In the data rows, 128 means zero.
Some points, one per row:
[0, 138, 153, 128, 98, 149, 152, 119, 161, 239, 161, 142, 203, 90,
 161, 48, 195, 106]
[203, 133, 91, 152, 153, 135, 106, 119, 130, 93, 149, 173, 145, 224,
 153, 121, 95, 83]
[88, 123, 55, 90, 146, 111, 94, 99, 130, 123, 95, 92, 91, 81,
 160, 29, 182, 78]
[147, 148, 218, 145, 116, 144, 160, 164, 159, 255, 117, 159, 189, 98,
 105, 144, 162, 124]
[213, 132, 98, 117, 127, 92, 52, 170, 152, 62, 110, 126, 194, 200,
 147, 174, 165, 127]
[60, 136, 87, 131, 130, 133, 95, 85, 89, 62, 95, 108, 150, 61,
 157, 132, 104, 137]
[168, 102, 203, 107, 145, 175, 212, 134, 161, 255, 159, 146, 121, 143,
 91, 140, 67, 158]
[37, 103, 157, 134, 113, 108, 85, 104, 114, 71, 128, 118, 134, 92,
 126, 131, 60, 215]
[134, 128, 112, 137, 104, 157, 123, 69, 167, 100, 102, 104, 119, 90,
 126, 108, 150, 213]
[105, 121, 51, 133, 132, 151, 121, 147, 128, 53, 155, 108, 118, 73,
 126, 81, 128, 177]
[98, 135, 100, 115, 146, 99, 107, 163, 126, 197, 87, 146, 98, 92,
 146, 118, 195, 83]
[90, 141, 168, 133, 98, 146, 135, 134, 181, 255, 169, 100, 190, 103,
 98, 15, 212, 108]
[92, 127, 108, 139, 76, 103, 169, 66, 83, 141, 93, 113, 106, 86,
 163, 48, 157, 143]
[127, 102, 137, 157, 190, 87, 110, 109, 93, 93, 123, 147, 73, 128,
 89, 153, 2, 166]
[176, 93, 159, 126, 173, 116, 91, 103, 106, 96, 112, 181, 86, 199,
 89, 216, 49, 87]
[87, 109, 63, 155, 119, 143, 84, 86, 70, 139, 91, 33, 147, 111,
 163, 112, 162, 125]
[92, 101, 144, 160, 75, 168, 147, 172, 101, 141, 191, 120, 97, 48,
 144, 52, 87, 117]
[255, 175, 90, 140, 202, 100, 121, 114, 63, 111, 45, 75, 75, 182,
 120, 225, 145, 70]
[31, 129, 138, 132, 150, 107, 109, 119, 84, 64, 169, 66, 92, 133,
 70, 130, 96, 120]
[113, 103, 209, 163, 116, 125, 136, 162, 91, 73, 69, 155, 73, 108,
 102, 132, 62, 152]
[120, 99, 125, 130, 126, 136, 99, 127, 122, 153, 100, 131, 166, 113,
 146, 90, 120, 92]
[95, 130, 164, 111, 39, 123, 192, 116, 110, 108, 110, 122, 171, 100,
 107, 89, 100, 156]
[21, 111, 132, 138, 166, 99, 74, 133, 119, 106, 185, 193, 78, 78,
 104, 131, 157, 133]
[43, 167, 125, 126, 125, 95, 121, 102, 136, 118, 128, 127, 148, 71,
 193, 97, 144, 135]
[229, 113, 83, 185, 179, 130, 90, 177, 140, 105, 100, 112, 97, 194,
 124, 201, 110, 50]
[103, 145, 103, 132, 134, 135, 117, 138, 127, 127, 133, 121, 108, 77,
 149, 126, 126, 127]
[127, 105, 80, 144, 95, 188, 145, 64, 113, 108, 136, 76, 134, 89,
 128, 100, 115, 174]
[58, 137, 111, 149, 103, 153, 107, 133, 116, 102, 165, 96, 154, 52,
 132, 76, 161, 168]
[136, 93, 126, 147, 121, 128, 114, 162, 107, 114, 142, 147, 94, 74,
 82, 79, 67, 155]
[101, 177, 77, 119, 94, 132, 151, 69, 16, 70, 15, 4, 254, 138,
 206, 89, 198, 142]
[81, 123, 195, 102, 60, 177, 149, 109, 236, 202, 158, 148, 157, 149,
 106, 53, 116, 155]
[77, 109, 133, 112, 164, 115, 115, 155, 79, 164, 159, 112, 134, 90,
 141, 142, 82, 165]
[226, 119, 32, 172, 173, 137, 114, 140, 76, 76, 147, 39, 102, 226,
 188, 188, 128, 68]
[246, 92, 111, 109, 117, 108, 86, 145, 209, 54, 138, 147, 53, 162,
 82, 171, 51, 108]
[168, 155, 101, 89, 167, 95, 105, 160, 94, 93, 117, 102, 80, 95,
 118, 183, 71, 195]
[71, 130, 121, 132, 73, 127, 148, 122, 129, 107, 140, 133, 117, 62,
 113, 92, 118, 142]
[202, 111, 113, 108, 156, 74, 65, 147, 151, 5, 60, 106, 126, 235,
 104, 167, 94, 152]
[155, 99, 142, 148, 155, 69, 185, 143, 132, 85, 121, 183, 76, 168,
 160, 174, 127, 154]
[123, 135, 135, 145, 46, 59, 159, 109, 52, 107, 120, 88, 152, 104,
 157, 81, 126, 184]
[255, 111, 76, 97, 172, 122, 84, 153, 137, 123, 123, 114, 139, 213,
 112, 207, 105, 140]
[72, 182, 195, 61, 80, 177, 184, 70, 190, 237, 155, 163, 182, 109,
 115, 76, 180, 129]
[112, 99, 42, 137, 117, 118, 101, 125, 146, 185, 119, 77, 129, 103,
 159, 44, 141, 94]
[210, 128, 46, 132, 116, 81, 79, 93, 140, 42, 99, 100, 169, 195,
 184, 189, 158, 204]
[66, 108, 161, 101, 121, 147, 152, 121, 128, 126, 113, 103, 157, 82,
 140, 104, 180, 130]
[246, 117, 86, 128, 205, 121, 71, 140, 117, 77, 82, 87, 150, 231,
 155, 184, 205, 71]
[224, 163, 73, 119, 126, 118, 45, 136, 99, 35, 114, 99, 154, 178,
 140, 244, 96, 159]
[173, 168, 98, 104, 117, 85, 76, 196, 91, 89, 94, 105, 155, 181,
 144, 174, 189, 115]
[49, 86, 150, 169, 105, 189, 95, 162, 110, 167, 82, 85, 105, 110,
 153, 55, 152, 132]
[215, 128, 114, 166, 157, 130, 68, 158, 136, 121, 160, 133, 84, 178,
 102, 196, 78, 57]
[136, 168, 129, 70, 62, 76, 105, 151, 120, 148, 110, 204, 140, 129,
 133, 132, 118, 149]
[77, 132, 148, 143, 117, 137, 141, 104, 102, 120, 176, 147, 134, 74,
 174, 98, 164, 112]
[173, 120, 111, 135, 132, 81, 81, 162, 136, 107, 108, 242, 117, 165,
 144, 208, 159, 78]
[59, 180, 119, 107, 73, 101, 199, 91, 104, 80, 128, 124, 178, 70,
 113, 90, 102, 203]
[115, 136, 96, 128, 144, 133, 105, 198, 86, 147, 118, 162, 119, 118,
 59, 137, 89, 42]
[63, 94, 161, 121, 164, 84, 68, 148, 181, 147, 185, 173, 47, 97,
 120, 122, 102, 103]
[126, 144, 126, 85, 134, 106, 108, 102, 104, 118, 48, 119, 172, 113,
 89, 129, 163, 176]
[157, 119, 119, 178, 97, 231, 193, 116, 152, 238, 138, 50, 183, 69,
 127, 65, 198, 85]
[88, 108, 109, 122, 105, 119, 160, 118, 117, 137, 126, 147, 145, 104,
 87, 81, 149, 141]
38 more points follow, each with its number after it:
[255, 142, 61, 150, 180, 112, 94, 130, 151, 39, 92, 151, 100, 255,
 145, 255, 58, 185] 0
[255, 115, 77, 152, 148, 135, 171, 120, 106, 31, 114, 159, 94, 239,
 123, 227, 35, 156] 1
[217, 108, 112, 132, 137, 74, 64, 145, 117, 108, 154, 129, 120, 190,
 142, 222, 97, 117] 2
[134, 125, 199, 160, 183, 189, 122, 166, 137, 255, 125, 121, 141, 88,
 121, 135, 126, 120] 3
[64, 155, 151, 96, 117, 195, 188, 96, 201, 201, 128, 137, 170, 122,
 147, 174, 193, 126] 4
[77, 138, 147, 96, 157, 109, 153, 93, 145, 114, 99, 157, 74, 90,
 118, 119, 132, 171] 5
[101, 122, 117, 132, 109, 126, 142, 103, 99, 106, 105, 112, 153, 129,
 143, 122, 136, 145] 6
[82, 122, 185, 94, 59, 153, 235, 125, 205, 220, 129, 115, 193, 168,
 150, 147, 206, 168] 7
[211, 153, 61, 104, 193, 97, 71, 131, 124, 81, 133, 124, 81, 209,
 91, 253, 88, 108] 8
[177, 158, 107, 103, 105, 78, 126, 127, 97, 92, 76, 167, 131, 195,
 115, 175, 131, 94] 9
[187, 142, 139, 95, 172, 105, 140, 131, 136, 84, 102, 105, 107, 182,
 166, 149, 119, 96] 10
[255, 108, 98, 137, 178, 177, 134, 101, 131, 76, 100, 129, 81, 252,
 150, 236, 98, 146] 11
[42, 160, 127, 157, 64, 129, 158, 74, 137, 81, 172, 100, 142, 98,
 149, 65, 179, 203] 12
[72, 156, 240, 127, 96, 192, 255, 138, 215, 243, 179, 126, 159, 138,
 121, 71, 140, 119] 13
[150, 133, 91, 145, 107, 128, 97, 194, 109, 156, 112, 154, 194, 180,
 127, 63, 142, 69] 14
[198, 172, 115, 118, 94, 106, 125, 120, 148, 70, 122, 153, 113, 221,
 137, 205, 103, 136] 15
[117, 141, 121, 138, 164, 194, 133, 143, 110, 216, 71, 137, 164, 136,
 92, 112, 176, 120] 16
[128, 183, 130, 126, 172, 129, 141, 137, 135, 65, 152, 174, 172, 111,
 114, 114, 77, 116] 17
[224, 118, 141, 142, 216, 163, 51, 180, 106, 83, 125, 166, 49, 195,
 61, 255, 0, 116] 18
[214, 122, 118, 150, 212, 101, 71, 205, 177, 142, 149, 176, 86, 173,
 116, 229, 37, 108] 19
[239, 135, 79, 115, 134, 91, 96, 129, 98, 90, 58, 116, 150, 219,
 131, 189, 193, 95] 20
[55, 177, 85, 93, 148, 176, 176, 83, 123, 76, 173, 101, 118, 73,
 167, 73, 112, 154] 21
[119, 88, 100, 154, 73, 174, 192, 95, 118, 110, 119, 83, 151, 61,
 88, 34, 63, 126] 22
[255, 157, 95, 151, 209, 97, 104, 154, 130, 104, 126, 140, 112, 230,
 134, 215, 95, 92] 23
[79, 109, 172, 165, 162, 138, 94, 196, 141, 132, 180, 170, 73, 69,
 83, 141, 68, 154] 24
[79, 110, 112, 153, 98, 139, 120, 164, 148, 134, 179, 141, 131, 88,
 128, 87, 150, 103] 25
[255, 125, 153, 139, 224, 128, 116, 151, 109, 92, 115, 127, 61, 231,
 126, 250, 97, 94] 26
[85, 152, 113, 120, 142, 92, 90, 155, 85, 78, 126, 108, 111, 93,
 147, 105, 139, 169] 27
[255, 144, 55, 137, 96, 100, 110, 91, 116, 83, 91, 56, 146, 194,
 177, 133, 127, 170] 28
[114, 90, 123, 130, 64, 139, 145, 105, 69, 120, 126, 79, 121, 86,
 154, 105, 170, 167] 29
[225, 119, 132, 142, 172, 131, 82, 221, 121, 151, 143, 222, 88, 146,
 84, 179, 118, 36] 30
[29, 136, 141, 100, 107, 124, 176, 117, 148, 72, 182, 136, 95, 108,
 134, 102, 169, 174] 31
[89, 137, 198, 129, 116, 227, 165, 98, 188, 255, 139, 98, 181, 107,
 129, 74, 169, 97] 32
[96, 175, 95, 146, 117, 155, 100, 138, 141, 55, 104, 77, 149, 85,
 126, 110, 163, 91] 33
[49, 73, 227, 117, 56, 180, 184, 112, 217, 255, 131, 186, 109, 120,
 157, 83, 157, 118] 34
[244, 156, 80, 131, 209, 77, 56, 137, 123, 85, 109, 175, 93, 188,
 118, 217, 125, 67] 35
[94, 130, 121, 123, 101, 186, 191, 125, 73, 68, 164, 117, 129, 108,
 83, 87, 100, 130] 36
[228, 136, 76, 109, 191, 85, 110, 110, 88, 90, 159, 107, 137, 219,
 152, 219, 92, 141] 37
Which three of these numbered points are nearest to each point below, ignoring the 3 directions in which the first points spread most? Their numbers follow each, nearest first.
[52, 97, 144, 129, 58, 88, 124, 65, 135, 83, 155, 127, 175, 119,
 148, 101, 137, 198] > 2 12 6
[101, 152, 82, 98, 141, 189, 139, 137, 108, 114, 168, 83, 88, 118,
 123, 103, 127, 94] > 21 8 36
[49, 108, 101, 146, 129, 137, 141, 74, 94, 83, 178, 98, 126, 80,
 150, 38, 137, 181] > 23 6 25
[230, 91, 121, 135, 162, 37, 55, 213, 118, 83, 99, 189, 131, 196,
 107, 180, 101, 84] > 14 20 27
[41, 93, 193, 141, 104, 95, 181, 202, 179, 163, 205, 189, 121, 80,
 145, 28, 152, 54] > 25 27 14
[108, 145, 40, 126, 97, 140, 141, 114, 84, 73, 124, 50, 185, 88,
 130, 61, 126, 172] > 23 36 6
[46, 97, 109, 163, 113, 56, 83, 166, 126, 130, 179, 137, 88, 117,
 121, 106, 89, 89] > 25 2 27
[71, 143, 146, 93, 87, 97, 159, 73, 164, 95, 184, 165, 118, 127,
 95, 108, 84, 165] > 15 12 6
[101, 157, 64, 123, 116, 73, 140, 111, 107, 106, 103, 185, 92, 65,
 106, 87, 123, 135] > 35 20 9
[255, 140, 96, 137, 96, 52, 61, 83, 85, 84, 69, 31, 193, 231,
 135, 145, 113, 166] > 28 2 6
[107, 145, 65, 121, 144, 141, 94, 84, 135, 92, 99, 143, 114, 61,
 139, 140, 161, 149] > 35 5 8
[62, 135, 97, 128, 127, 106, 85, 153, 68, 76, 122, 134, 90, 66,
 152, 125, 150, 93] > 30 27 35
[62, 106, 115, 112, 124, 89, 131, 96, 128, 136, 97, 106, 160, 119,
 117, 96, 103, 120] > 6 20 23
[80, 162, 179, 146, 124, 186, 145, 144, 204, 233, 130, 153, 159, 95,
 124, 74, 221, 61] > 33 35 27
[8, 95, 241, 102, 179, 176, 193, 189, 224, 255, 168, 246, 79, 78,
 64, 156, 119, 101] > 4 5 6
[255, 123, 114, 161, 150, 158, 94, 143, 76, 118, 90, 80, 109, 142,
 87, 189, 59, 95] > 18 3 22
[87, 159, 202, 114, 145, 162, 92, 236, 189, 255, 157, 192, 154, 112,
 105, 87, 192, 90] > 27 24 30
[163, 140, 89, 137, 88, 98, 106, 74, 66, 19, 101, 32, 139, 92,
 111, 88, 135, 222] > 28 29 20
[255, 131, 125, 110, 195, 132, 124, 157, 95, 92, 115, 129, 74, 255,
 108, 223, 79, 105] > 26 6 23
[36, 80, 138, 131, 142, 117, 129, 184, 87, 163, 102, 149, 96, 60,
 82, 96, 161, 108] > 30 27 16
